(in the rows, 128 means zero)
One turn sends every row of this set to another row. A few are shown first. Where does it send the rows asked after them?
k964: 131 124 122 143 112 179 115 132 114 148 133 126 104 130 136 144 136 127 109 140 111 124 123 143
k196: 146 121 101 126 121 140 124 136 114 143 123 119 108 140 121 167 126 139 115 135 134 130 115 140
k359: 151 119 110 107 113 162 119 134 111 140 135 123 113 119 140 132 130 116 122 132 91 126 138 142
k898: 150 110 96 130 116 130 111 143 117 139 128 116 115 118 140 156 124 131 118 136 135 132 138 140
k27: 142 122 107 144 111 182 121 138 116 145 134 118 102 131 144 149 128 126 107 133 118 122 123 145
k176: 136 120 110 129 119 141 108 141 110 145 126 131 128 129 118 167 128 139 120 141 121 129 115 149
k171: 141 120 119 127 115 145 114 139 122 142 124 125 119 135 141 141 118 118 120 134 110 127 91 158
k926: 161 116 108 149 116 140 122 130 103 140 120 115 108 107 117 131 118 120 110 141 96 123 116 142
k888: 159 117 108 147 116 141 118 133 104 141 119 117 112 107 116 129 123 119 111 140 91 128 121 145
k735: 134 120 115 142 114 183 110 133 117 144 128 124 107 134 137 146 134 123 114 141 108 128 126 142
k971: 147 106 99 129 117 133 101 140 117 137 124 120 119 120 137 156 125 129 125 142 128 135 139 137
k758: 163 114 129 126 109 151 114 146 102 136 112 116 116 110 127 154 126 119 98 135 100 116 136 150
k855: 165 115 103 147 117 141 125 129 105 139 117 110 102 111 119 132 117 119 110 139 100 125 117 138
k546: 150 118 118 114 111 158 125 124 104 141 141 124 108 112 142 137 118 123 120 139 102 106 122 138
k505: 166 115 100 145 119 143 122 131 108 138 115 109 103 114 118 130 122 117 112 137 96 132 122 139
k121: 139 109 112 129 118 129 100 134 115 139 124 125 118 119 131 152 129 131 124 147 127 134 137 134
k182: 143 120 119 126 116 144 119 134 123 141 122 121 111 140 141 141 118 118 119 134 115 127 89 152
k333: 143 122 115 125 115 146 114 145 124 143 124 125 121 136 141 139 123 116 118 129 107 134 97 161
k922: 137 115 116 130 117 123 109 133 112 143 129 124 112 117 131 150 130 135 117 143 133 131 134 136
k159: 162 117 103 145 118 143 117 134 107 139 116 113 109 111 116 129 125 116 112 137 91 134 125 142
k527: 145 122 114 122 118 144 123 137 126 141 120 118 107 144 140 138 123 116 116 129 115 134 95 152
k708: 141 118 106 143 113 186 113 137 118 143 129 120 106 134 142 149 130 123 113 137 112 127 125 143
k71: 167 108 128 125 113 153 119 133 104 132 106 109 102 121 127 156 121 118 102 140 109 114 130 136
k298: 136 126 116 145 111 178 122 135 114 148 136 122 101 128 140 146 132 129 104 135 118 120 121 146
k930: 140 121 101 125 121 144 109 147 115 144 122 127 126 135 120 165 133 136 121 135 118 139 124 150
k700: 156 117 110 111 113 159 131 122 108 138 136 116 98 121 144 136 118 120 119 135 106 112 124 132
k736: 164 116 128 122 113 151 117 145 106 136 109 113 109 117 125 150 133 117 98 133 100 125 142 146
k668: 157 118 105 107 115 162 127 128 112 138 133 116 101 125 143 133 127 116 121 130 100 124 135 134
k224: 165 109 129 129 110 153 115 139 101 133 111 114 112 112 128 158 119 120 101 140 105 109 129 144
k909: 166 112 127 121 114 152 120 137 107 133 104 109 100 124 125 151 130 116 100 135 106 124 138 137
k317: 145 123 112 122 117 146 119 144 127 142 121 120 113 141 140 137 127 115 116 126 110 139 100 157
k40: 145 116 106 130 116 124 116 139 114 142 132 118 110 116 136 153 127 135 112 136 138 130 135 139
k580: 139 120 110 130 119 139 118 134 109 145 126 126 116 132 120 168 124 142 117 141 131 123 109 143
k33: 147 119 118 112 111 159 118 132 105 142 140 128 117 111 140 134 125 120 121 137 92 115 130 144
k500: 147 121 95 123 122 144 118 144 117 143 120 119 114 141 122 165 132 136 118 131 126 141 124 145

k224 goes to -> k736
k926 goes to -> k159
k922 goes to -> k971
Where do these go?
k317 goes to -> k182
k546 goes to -> k359
k298 goes to -> k735
k580 goes to -> k930

One turn sends every row of this set to another row. A few are shown first. Where does it send the rows asked after them?
k212: 133 116 143 146 113 141 116 122 121 127 118 128 145 131 133 147
k597: 130 123 138 145 129 131 124 100 130 136 102 134 138 120 142 134
k238: 137 145 148 145 120 120 139 121 107 140 130 125 137 118 119 124
k383: 146 113 129 133 126 130 112 128 114 118 124 147 131 123 129 143
k340: 136 137 142 130 146 126 123 114 122 150 127 115 145 135 122 137
k679: 126 110 135 134 137 138 127 112 104 135 124 126 129 136 138 147
k72: 142 129 141 149 130 130 111 105 124 122 116 141 137 105 141 135
k665: 149 143 138 129 141 129 121 118 118 140 137 112 146 118 130 138
k693: 127 114 134 144 123 131 137 105 110 139 107 130 134 131 140 126
k963: 135 118 138 150 122 132 105 122 112 131 129 121 142 131 137 149
k32: 128 123 140 137 118 139 133 115 114 125 129 118 142 107 144 138
k808: 152 126 139 144 115 122 139 105 125 142 120 136 131 118 116 121
k465: 126 107 130 135 129 144 125 109 108 134 117 137 126 130 123 147
k481: 148 125 139 150 115 133 109 112 115 122 118 133 142 112 143 134
k204: 126 112 139 141 125 133 131 102 116 139 102 131 136 132 137 131
k191: 139 138 142 127 154 125 118 112 114 140 136 125 134 125 115 137
k460: 147 129 151 145 115 127 139 105 122 133 127 136 127 115 115 121
k889: 149 133 137 140 109 130 136 101 122 136 123 131 126 112 118 122
k942: 149 139 135 142 126 112 139 122 106 145 128 131 135 118 119 123
k66: 137 144 133 140 122 124 140 111 102 147 128 123 131 116 117 126
k949: 134 119 127 128 133 121 108 128 111 122 129 136 124 131 132 141
k687: 122 112 116 131 124 118 130 116 119 141 114 127 132 120 123 134
k618: 143 127 137 156 112 132 112 111 108 124 122 130 140 113 141 129
k874: 152 133 150 119 138 133 129 118 126 140 131 122 138 130 130 141
k368: 150 145 138 128 143 128 115 118 120 140 135 118 145 122 129 138
k201: 135 137 143 122 132 128 114 113 128 144 128 120 130 133 109 142
k7: 134 135 138 128 145 122 128 116 123 149 127 113 142 132 119 137
k190: 131 116 137 137 133 120 113 110 109 120 117 149 119 117 121 128
k550: 157 129 141 133 141 132 114 109 116 147 136 126 137 122 115 147
k692: 130 119 136 142 127 117 117 115 107 120 120 148 120 121 122 122
k998: 128 120 139 143 140 122 116 101 123 128 109 149 125 115 125 132
k93: 137 110 143 151 131 115 118 123 111 126 134 137 139 108 119 137
k158: 139 137 141 130 151 121 118 116 113 138 140 122 134 120 111 137

k687 goes to -> k32
k7 goes to -> k665
Where do these go?
k383 goes to -> k465
k597 goes to -> k72
k460 goes to -> k808
k191 goes to -> k340
k238 goes to -> k942
k204 goes to -> k481
k874 goes to -> k550
k679 goes to -> k963
k692 goes to -> k693

